Each row is where one point has got to under a steady rotation. How many ticks took it there?
The counts run from 0 to 715.
-0.865 -3.777  2.782 -1.721  2.293  0.919  1.118  0.503  1.874  1.190 -0.939  0.243  0.641 -1.589 -0.077  0.964  1.881  0.369 -2.394 -1.100  1.069 -2.615  3.637  3.880 -0.800 -1.158  3.780  0.651  0.602  3.132  1.168  0.007
463
 1.037  1.088 -4.136 -2.177 -1.712  3.598 -0.002 -2.129 -2.148  0.886 -0.919 -0.783 -2.737  0.721  0.086  1.874 -2.298  3.991 -0.743  0.963  0.591 -1.046  1.842 -3.571  1.228  0.918 -0.561  1.388  0.864  0.568 -0.891  1.867
559
 0.465  1.807  2.411  2.470  0.540  2.336  1.575  2.194 -0.373 -2.747 -3.320  1.963  0.319 -0.749 -0.055  0.770  2.334 -4.884  2.095 -0.948 -0.245 -0.039  0.923  0.866 -0.130  3.987  1.813 -1.439  0.764 -0.406  1.971  2.342
523
 0.990 -0.480 -0.828 -1.575  0.038  1.766 -1.414 -2.004 -0.250  1.149 -2.323 -1.010 -1.987  0.918  1.225  3.377  1.142  1.970 -2.308  0.382 -0.706 -1.035  2.757 -3.259 -0.527  0.616  3.033  2.461  3.800  1.747 -1.470  2.737
685
-1.016  1.015 -1.296 -1.179 -1.122  4.041 -0.604  2.180 -1.776  0.886 -1.236  3.748 -3.587  1.652 -0.523  3.649 -0.975  4.221 -0.663  0.308 -1.196 -0.760  0.876 -0.894  1.089  0.548 -3.256  1.088  0.914  0.775  0.922 -0.506
517
-1.788  0.411  0.213 -2.994  0.988 -0.443  2.751 -1.934 -0.473 -0.390  0.905  2.887 -2.647  0.619  2.452  3.982 -0.147 -0.579 -1.639  0.741 -0.496 -1.503  1.436  5.219  1.394 -1.205  1.459 -2.367  0.493 -0.544  0.924 -2.414
586
 0.761 -0.334 -1.694  0.115 -2.269 -5.053 -1.617 -1.112  0.295  0.365  3.106 -1.931 -0.337  0.610 -0.020  0.949  0.723  2.823 -1.858  1.335  0.948 -0.350 -0.976  0.384 -0.330 -1.457 -2.122  3.824  1.860 -2.236 -3.758 -1.204
617
 0.645 -0.968  1.435 -0.001 -2.023  3.417 -0.794  2.458 -0.663  1.159 -3.335 -2.115 -0.552 -1.169 -0.146  1.588  2.522  0.101 -1.702  0.180 -0.072 -1.168  2.348 -2.330 -1.704  3.234 -1.336  3.426  0.686  1.085 -2.172  4.173
333
 0.051 -1.734 -2.193 -2.170 -1.380  3.070  2.849 -3.151  1.369  1.121  0.960 -0.934 -0.608 -2.407 -0.681 -1.810 -3.168  0.776  0.432 -0.689  0.586 -2.075 -0.561  2.303  1.542 -1.324  1.172 -1.622 -3.653  4.092  1.152 -0.012
631
 1.375  0.056 -0.926  1.223 -0.028 -3.351 -2.982 -0.754 -1.341 -0.635  1.898 -1.978  0.348  1.552 -0.629  0.808  0.729  2.160 -1.351  1.078 -0.245  1.061 -1.377 -4.251 -2.022  2.419 -0.730  1.313  3.275 -2.048 -4.035  1.494
64
 0.326 -0.300 -1.710  1.952 -1.554  4.571 -0.117  1.592 -0.683  0.899  0.100 -0.696 -0.158 -2.100 -1.945 -2.248 -1.868  1.727  1.130 -0.820 -0.448 -0.509 -2.890 -2.822 -0.890  1.423 -4.034 -0.691 -2.456  3.360 -0.204  1.781
287
-1.035 -1.843  1.032 -0.935 -0.832  0.554 -0.495  3.739  0.009  0.914 -0.950 -2.764  0.426 -1.665 -0.600  0.063  2.277  2.161 -3.028  0.564  2.588 -1.568  4.316  1.571 -2.061  1.000 -2.392  4.774  0.165 -0.752 -2.214  0.713
188
-0.486 -0.134 -0.702 -3.198 -0.939  4.553  2.386 -0.188 -2.156  0.401 -1.308 -0.804 -2.011 -0.955  0.092  0.152 -1.804  1.048 -1.847  1.546  0.359 -2.311  3.489  2.140  0.078  4.217 -1.218 -2.191 -2.903 -0.665 -0.724  1.750
356
 0.419  0.093  1.864  1.335 -0.238 -3.565 -1.312  3.109 -0.044 -2.176  0.100 -1.852  1.821 -0.210 -1.600 -1.062  3.134 -0.192 -0.820  0.632  2.160  0.071  2.257  0.417 -1.755  2.777 -1.595  3.260  1.942 -4.167 -2.318  1.075
538
-0.042  2.549 -0.321  1.412  1.407  3.782  3.053  1.585 -0.339 -2.141 -2.294  0.440 -0.311 -1.871  1.001 -0.577  0.525 -4.646  2.329 -0.874  1.546 -0.247  2.093  0.784  0.372  2.230  1.452 -2.730 -0.491  1.699  2.565  1.865
92
-1.346  0.708 -1.001 -0.216  1.573  0.079 -1.657  2.759 -0.727  1.394 -1.249 -0.237 -1.970  0.971  1.271  4.117  1.445  3.049 -2.237  0.290  1.692 -0.554  3.450 -1.401 -0.277 -2.143 -1.089  3.224  3.885  1.117 -1.102 -0.485
456
-0.607  1.025  2.199  1.694  1.921 -1.760 -0.257  4.185 -0.636 -1.966 -0.991 -1.164  1.529 -0.629 -0.473  0.016  3.608 -1.874 -0.905  0.223  2.816  0.395  4.220  1.076 -1.527  2.700 -0.262  1.493  2.536 -2.969 -0.966  1.204
458
-1.731 -1.573  4.099  0.403  3.342  0.400  1.357  2.801  0.467 -1.043 -0.990  0.090  1.030 -2.165  0.685  0.085  2.762 -3.580 -1.419 -0.901  0.721 -0.988  2.171  4.187 -1.733  1.680  1.362 -2.793 -0.132  1.245  0.312 -0.054
31
 0.436  0.314  0.302 -0.325  1.988  3.229  2.074 -0.997 -1.510 -2.460  0.026  1.101  0.575 -0.960 -1.622 -2.743 -1.815 -1.046  0.956 -0.532  0.240 -0.204  1.249  0.334 -0.031  4.889  2.679 -4.856 -2.093  0.451  2.454  2.135
359
 2.007  0.745  0.138  3.288 -2.154 -1.664 -1.574  1.325 -0.463 -0.729  1.074 -2.921  1.349 -0.532 -1.283 -1.739  1.388 -0.533  0.631  0.382 -0.586  0.791 -2.115 -3.588 -1.735  3.139 -2.917  2.137  1.062 -1.709 -3.082  2.763
412
 0.869  4.291 -1.500  1.407  2.453  0.038  2.351 -0.664 -1.388 -3.981 -0.191  2.145 -0.439  1.175  0.565  0.902 -0.221 -2.288  2.471 -0.464  1.171  1.403  1.202 -1.354  1.643  2.006  3.068 -3.343  2.294 -1.381  2.695  1.092
91
 2.148  2.253 -2.307 -0.692 -0.818 -0.506  0.806 -4.068 -0.830 -2.627 -0.032  0.292 -0.593  1.671 -1.104  0.378 -0.656  0.385  1.250  0.846  0.403  0.528  1.274 -2.575  1.786  3.197  3.850  0.918  2.838 -3.195  0.811  2.582
480
-1.416  0.990  1.617  1.556  2.608 -1.054 -0.693  5.237 -0.327 -1.851 -0.851 -1.358  1.961 -0.948 -1.255 -1.093  2.768  0.032 -0.616 -0.422  3.692  0.648  4.068 -0.225 -1.659  1.931 -0.837  1.691  2.201 -1.740 -0.389  1.031
107
 0.686 -1.042 -0.357 -1.819 -0.338 -1.317  1.130 -3.975  1.014  0.687 -0.512 -2.844 -1.807 -0.201  3.940  3.951  1.725 -2.304 -2.097  0.784 -0.912 -1.512  0.676  0.679 -0.009 -1.035  3.782  1.050  1.744  1.704 -2.586  1.680
689
 0.020  0.556 -1.255 -0.058 -1.209 -2.965 -1.220  0.587 -0.229 -0.999  2.384  2.998 -0.209  2.023 -3.040  0.638 -0.070  4.941  0.132  0.006  1.027 -0.103  0.358  0.513  1.444 -0.677 -1.138  3.319  3.071 -3.495  0.500 -2.181
392
-0.997 -0.427  0.259  0.457  2.578 -1.768  0.597 -1.507  0.706  0.853  1.860  0.546 -1.786 -0.183  4.154  4.270  0.996 -1.818 -1.097 -0.541 -2.273  0.255 -2.941  1.419 -0.618 -3.683  1.083 -3.187  1.471  3.582 -1.759 -1.792
651
-0.457 -2.696  0.280 -3.350  0.057  2.596  0.088  0.301 -1.273  1.095 -0.317 -1.444 -0.023 -1.251 -2.652 -1.575 -1.004  4.644 -3.005  0.754  2.032 -2.542  4.523  0.397 -0.950  3.399  0.192  1.461 -1.011 -0.322 -0.805  1.617
272
 2.005 -0.370  1.741  2.497 -0.433 -4.449  0.444 -1.930  2.522 -1.515  1.155 -0.694  1.541 -0.333  0.830  0.841  3.195 -4.320  1.349 -0.857 -0.988  0.743 -3.141  0.689 -0.606 -0.593  2.895  1.012  2.562  0.288 -1.353  0.554
610
 2.862  0.880 -0.243  0.909 -0.874 -1.208  1.146 -4.743  0.641 -2.550  0.071  0.143  0.135  0.444  0.723  0.321  0.516 -3.657  1.592  0.242 -2.099  0.439 -3.199 -1.499  0.596  3.446  4.272 -1.883  1.710 -0.438 -0.205  2.574
484
-0.211 -0.038 -2.358  1.792 -0.139  2.742 -0.093 -0.580  0.443  2.359  0.981  0.963 -2.703 -0.554  1.629  2.391 -1.596  1.247  0.602 -1.154 -1.585 -0.111 -3.940 -1.838  0.217 -3.508 -2.502 -1.350 -0.369  5.772 -0.390 -0.751
17
 0.154 -2.253 -0.047 -2.714  2.854 -1.910  0.416 -4.733 -0.113  0.821  2.580 -1.120 -1.295  0.277  2.550  2.358 -0.826  0.682 -3.357  0.593 -1.475 -0.813  0.008  0.846 -0.701 -0.343  3.978 -3.280  0.923  2.052 -2.385 -0.627
422
